B =
array([[ 23, -43,   8,   7, -24,  19, -38,  14,  19,  26,  20, -20],
       [ 16,  14, -26, -26, -31,  29,  22, -23,  28,  15,  14,  -8],
       [ 17,  -1, -14, -14,  -8,   5,   4, -12,   5,  16,  15,   6],
       [ 23, -42,   9,   8, -18,  13, -37,  14,  13,  25,  19, -15],
       [ 26, -75,  31,  29,   7, -13, -72,  36, -12,  29,  21,  -7],
       [ 11,  15, -16, -15,  43, -43,  14, -20, -42,  12,  13,  50],
       [ 26, -49,  11,  10, -29,  24, -43,  18,  23,  26,  20, -26],
       [ 14,  29, -37, -37, -52,  50,  36, -34,  49,  16,  15, -19],
       [ 25, -42,   6,   5, -37,  32, -36,  13,  31,  26,  20, -30],
       [ 17,  22, -35, -36, -68,  64,  32, -30,  63,  16,  15, -33]])
Indices start at 1.
The entry at row 1, column 1 -> 23
What is the entry in the top-right corner? -20
What is the entry directly below 18? -34
What is the entry in row 3 and column 2? -1
What is the entry in the bottom-right corner? -33
What is the bottom-left entry? 17
What is the entry at row 1, column 3? 8
What is the entry just left of -75? 26
The entry in row 2 and column 3: -26
The top entry of the column that holds the smallest entry -> -43
What is the entry directly below the smallest entry? 15
What is the entry just right of -49? 11
What is the entry directly above the smallest entry? -42
The bottom entry of the column that holds the largest entry is 64
The entry in row 2 and column 1: 16
The entry just right of -13: -72
The entry just right of the largest entry is 32
What is the bottom entry of the column that holds the smallest entry? 22
The entry directly above 18: -20
What is the top entry of the column that holds the largest entry? 19
The entry at row 3, column 1 is 17
What is the entry just left of the largest entry? -68
What is the entry directly above -1? 14
What is the entry directly above the largest entry? 32
The entry just right of -38 -> 14
What is the entry just right of -52? 50

Questions about the array below. Counting starts at 1.
1) Read off the entry in the bottom-left corner.
2) Read off the entry at row 2, column 1.
3) Read off the entry at row 2, column 3.
4) Read off the entry just left of -0.24.
5) Read off the entry at row 3, column 2.
6) Read off the entry directly below 0.22.
7) Read off the top-right entry.
8) Read off the entry at row 3, column 3.
[[0.48, 0.24, -1.90, 0.22, 1.34, -1.35, -0.70, 0.07],
 [1.34, 0.85, -0.51, 1.46, 1.80, -0.24, 0.30, 0.79],
 [2.11, 1.94, 0.45, 1.35, 2.05, 0.24, 1.42, 1.49]]
1) 2.11
2) 1.34
3) -0.51
4) 1.80
5) 1.94
6) 1.46
7) 0.07
8) 0.45

grid =
[[-20  65 -45 -36 -55  50  20 -32  -8  54  24]
 [ 60   7  33 -55 -59 -60 -26  55 -37  10  -2]
 [ 43  -8 -26  64 -40  53  14 -23  19 -66  55]
 [ 55 -65 -18  47 -44   2  52  47 -34  31  28]
 [ -1 -49 -13  41  25   9  42 -11 -45 -26 -45]
 [-66  60 -25   2  -3  44 -15 -59  33  48 -16]
 [ 21  20 -52  13  -8 -41 -45 -55 -62 -35 -62]
 [-35  31  31  21 -36  38   3  10 -30 -17 -19]
 [ 27 -66  43 -41  66   1   0   1  39  33  60]
 [-49  46 -16 -64  33 -49  18  58 -47 -60  40]]
Rows and columns are numbered from 1.
The entry in the top-left corner?
Answer: -20
The largest entry?
Answer: 66
The entry in row 1 and column 3 -> -45
The entry at row 2, column 1?
Answer: 60
The entry at row 2, column 3: 33
The bottom-left entry is -49
The entry at row 1, column 2?
Answer: 65
The entry directly below the largest entry is 33
The top-right entry?
Answer: 24
The entry directly above -19?
Answer: -62
The entry at row 3, column 1: 43
The entry in row 2 and column 2 -> 7
The top entry of the column that holds the largest entry?
Answer: -55
The bottom-right entry?
Answer: 40
The entry in row 3 and column 3: -26
The entry directly above the largest entry?
Answer: -36
The entry just left of -15?
Answer: 44
The entry just right of 46 is -16
The entry directly below -1?
Answer: -66

W = -8.51,0.47,-8.65,1.11,-17.96,-6.70,5.89,-7.17,-10.29,-7.96,-12.22,3.67,-17.43,22.94
The entry just right of the smallest entry -> -6.70
The entry just left of -17.43 is 3.67
Read off the largest entry.
22.94
Read off the entry just left of the smallest entry.
1.11
Read off the entry just right of 5.89.
-7.17

array([[ -3, -19, -20, -62,  57,   3, -13,  56,  22,  18, -37,  -5,  23,
         -1],
       [ 37, -40, -39, -37,  36,  43, -38,  35,  13,  13,  -5,  36,  16,
         37],
       [-10, -15, -16, -56,  51,  -1,  -8,  50,  20,  17, -35, -11,  24,
         -6],
       [ 53, -42, -41,  14, -14,  56, -45, -13,   6,  10,  39,  54,   8,
         50],
       [ 21, -23, -23,  11, -12,  22, -25, -11,  13,  13,  26,  21,  10,
         19],
       [ 44, -36, -35,  17, -16,  44, -39, -16,   9,  12,  38,  44,   7,
         40],
       [-71,  33,  32,  40, -45, -69,  36, -43,  24,  18,  20, -70,  18,
        -68],
       [-24,   5,   5,  32, -35, -24,   5, -33,  18,  16,  29, -24,  13,
        -24],
       [ 28, -38, -37, -64,  61,  35, -33,  59,  17,  16, -28,  27,  19,
         29],
       [ 54, -42, -41,  16, -15,  55, -45, -15,   6,  10,  41,  54,   7,
         50],
       [-41,   9,   8, -17,  12, -37,  14,  12,  24,  19, -15, -42,  21,
        -39],
       [-35,   0,  -1, -52,  46, -28,   8,  46,  26,  20, -40, -36,  25,
        -31],
       [ 29, -35, -35, -38,  36,  36, -33,  35,  13,  14,  -8,  28,  17,
         30]])
The minimum is -71
The entry just left of 41 -> 10
Find the entry just left of the largest entry.
Answer: -64
The maximum: 61

Questions about the matrix below. Indices start at 1.
1) What is the entry at row 2, column 3?
2) What is the entry directly above 52?
3) What is the entry just left of 44?
4) What is the entry in the bottom-right corner?
5) What is the entry directly above 70?
6) What is the entry at row 2, column 1?
7) What is the entry in the top-right corner?
8) What is the entry in row 1 and column 3?
[[-62  35 -26  39  41  44  61  32  -5  68]
 [ 39  52   8  54  58  56  70  48 -56  74]]
1) 8
2) 35
3) 41
4) 74
5) 61
6) 39
7) 68
8) -26

Questions about the row below.
1) The entry just right of the smallest entry?
2) The entry just left of 1477?
6020,2250,1477,5374,5457,8110
1) 5374
2) 2250

Questions about the row below.
1) What is the entry just right of 5975?
2) What is the entry just left of 9234?
3) What is the entry just right of 3154?
4) What is the entry just right of 9234?
array([5975, 4588, 3585, 3154, 3134, 3717, 4635, 5889, 7145, 8404, 9234,
       9513])
1) 4588
2) 8404
3) 3134
4) 9513
